One turn moves every row onto another: examples first, then more rows asked:
rela: [ -4  12 -12 -19  -4 -16   0   8  -5 -13   3   6  27  21   2  25  12 -14
   6 -11 -13   4  -5   1  -8 -18  22   1]
Ter: [ -2 -12  11  20 -10  -2  -2  -4   6  11  -9   3   9  11   7   3  -6  15
  10 -12  -3 -14  -1  20  33  22  -4  -4]
Fef: [-19 -12  21  20  -8  -1   2  -2   0  26  -7  -6  19   6   7  -6  -2   6
 -12   3  -5 -11 -17   3  26  17   0 -16]
keke: [  5  -5 -18  -9  -3 -30  13   8  31  17  -1  -6  15  12  -1   7   9  -1
   8  12 -10  -4 -10  27  16   5   9  -4]
pofi: [  5   6   9  11 -12 -26 -12  -3 -12 -14  12  10 -10   8  15  -9 -31  -2
  -8  16  -8   0 -10   3   1 -21   6 -16]
Ful: [  0   6  22  -4  -3  21 -10  12 -18  15   2   1 -13 -15  12  20  -5   0
 -13 -12 -11   2   0  -8 -22  17   3 -16]
Fesi: [  8 -10  -3  -5   3 -29 -14  13  -1 -25  12  18  19  25  -1   4   8 -14
  -3  -5 -18   0   0   2  -2 -14  16  -4]
lezok: [ -6  13 -17  -8   5 -26  -6  -8   3 -15  -8  -5  11 -18  -7   7  27 -13
  -6  -3 -22  14   9  -4 -22 -10 -12  10]
gagif: [ -5 -16   7  15  -1 -16  -1   4  -2  25 -12 -13  11  -3 -15  -6  -8  17
   1 -10  -8 -16 -12   5  32   4   7 -10]
Livut: [-18 -10  -2   6  14 -11  13 -17   4   6 -14   9 -27 -25  -7   3  11  10
   4  16  14  10 -19  -2 -14   0   7 -18]
Varo: [-11 -10 -32 -11  28  12  15  -3   6  -7  -4   4   3 -23  -7   7   8  -2
   2  20  -9  10   2  19   4   5   8   4]
folo: [ -7  -4  -8 -11   4 -20   6  15   1 -15   6   0  36  19  -7  19   9  -5
   0  -8   5  -2   3 -12   4 -11  26   4]
zadaf: [ -1   0  17 -20 -13  14   0   3 -18   7   7   9 -13 -20  26   3  -8   0
   3 -15  11  13   1  -7 -15  18   1  -2]
totom: [-11  12 -38  12  17   8   5  -5  -1  -3 -12  -7  20  -7 -16  12  11  -5
   3  18 -18   5   8   7   7   2  10   8]
Neni: [  2  12 -24   0 -15 -27  20   1  28   6  -7 -11  11  -4   0  16   5  -9
   0  28  10   2   3  15  -2   5   7  10]
vitu: [-11   4 -32  -4  13  17   3   5  -9 -26 -10 -13  17 -11 -17  12   0  -7
  -3  10  -8  -1   9   3  -3   7   1  14]
Givu: [ -5  -6  14  21  -5  -9 -14  -7   5  11  -2  -1   6   3  -6 -23  -3   9
   4  -1   5 -10  -3 -11  31  25 -10 -13]
vite: [-17  -8   8  -2   5   5   1 -23   3  10  -9  -4 -13 -11  11 -10  24  14
  14   2  23   3 -14  -7  -7  15  -5 -21]
tisok: [-28 -11  13   8  -2   5   6 -17  10   0  -5   5 -20 -32   9   1  14  12
  -6  12  10  -6  -6   7  -9   6  -1 -24]
Moz: [ -1  -4  19  12 -10 -25 -20  -4  -6  -5  13  20   8  12  36  -8 -17  -7
   8  14   5   0   7   3 -11  -8   0 -11]
kupom: [ 18   7 -11  -4  12  -5 -13   9  -3   0  -8   1   5 -18   6  -2  15 -17
 -11   2 -30  15   9   5 -31 -12  -4  16]
Tefif: [-21  -1   1   7  17   7  -4  -6  20   2  -7   3 -26 -21   1   0  11  18
  18   9  12  14  -3   9  -3   5 -14 -19]
kunu: [-13   3  27  12  -8 -21 -19   8  -6   0  28   7  -7   8  15  -4 -20  -3
 -14  20  -3   7  -1  -7  -3  -1  -3 -22]
kif: [  1   3  19 -14  19  12 -12   8 -13  17  -7  14   7 -16  17   8  -8  -9
   2 -16  -4  18   0 -16 -19  16  -8  -4]
Soni: [ -6  14 -24  -7 -13 -33  14   6  24   4  11   1  17  -4  -4  16  -5  -8
   7  17  -9   0  12  17  13  -4  12   8]
tuzo: [  4  -8   2 -14  -3   1   1  13 -30  13 -11   0  -1 -20  12  10 -20  -7
  -6 -15 -15   7  -5  -9 -29  14   3  -9]
fevat: [  5  11  14  16 -21   1 -21  12 -10   3  17  11  -9   8  19 -17 -26  -2
   5  11   7   5   6  -5   3   0   4 -10]
Zokil: [  8  28  -4  -6   2 -23  -7   1  14 -12  -4 -14   7  -4  -3   0  15  -8
 -12   1 -14   8   2  -9 -23 -23 -10  18]

Fef turns into kunu
zadaf turns into vite
And these:
vitu turns into Neni
Fesi turns into kupom
Ter turns into Moz
lezok turns into totom
Livut turns into gagif

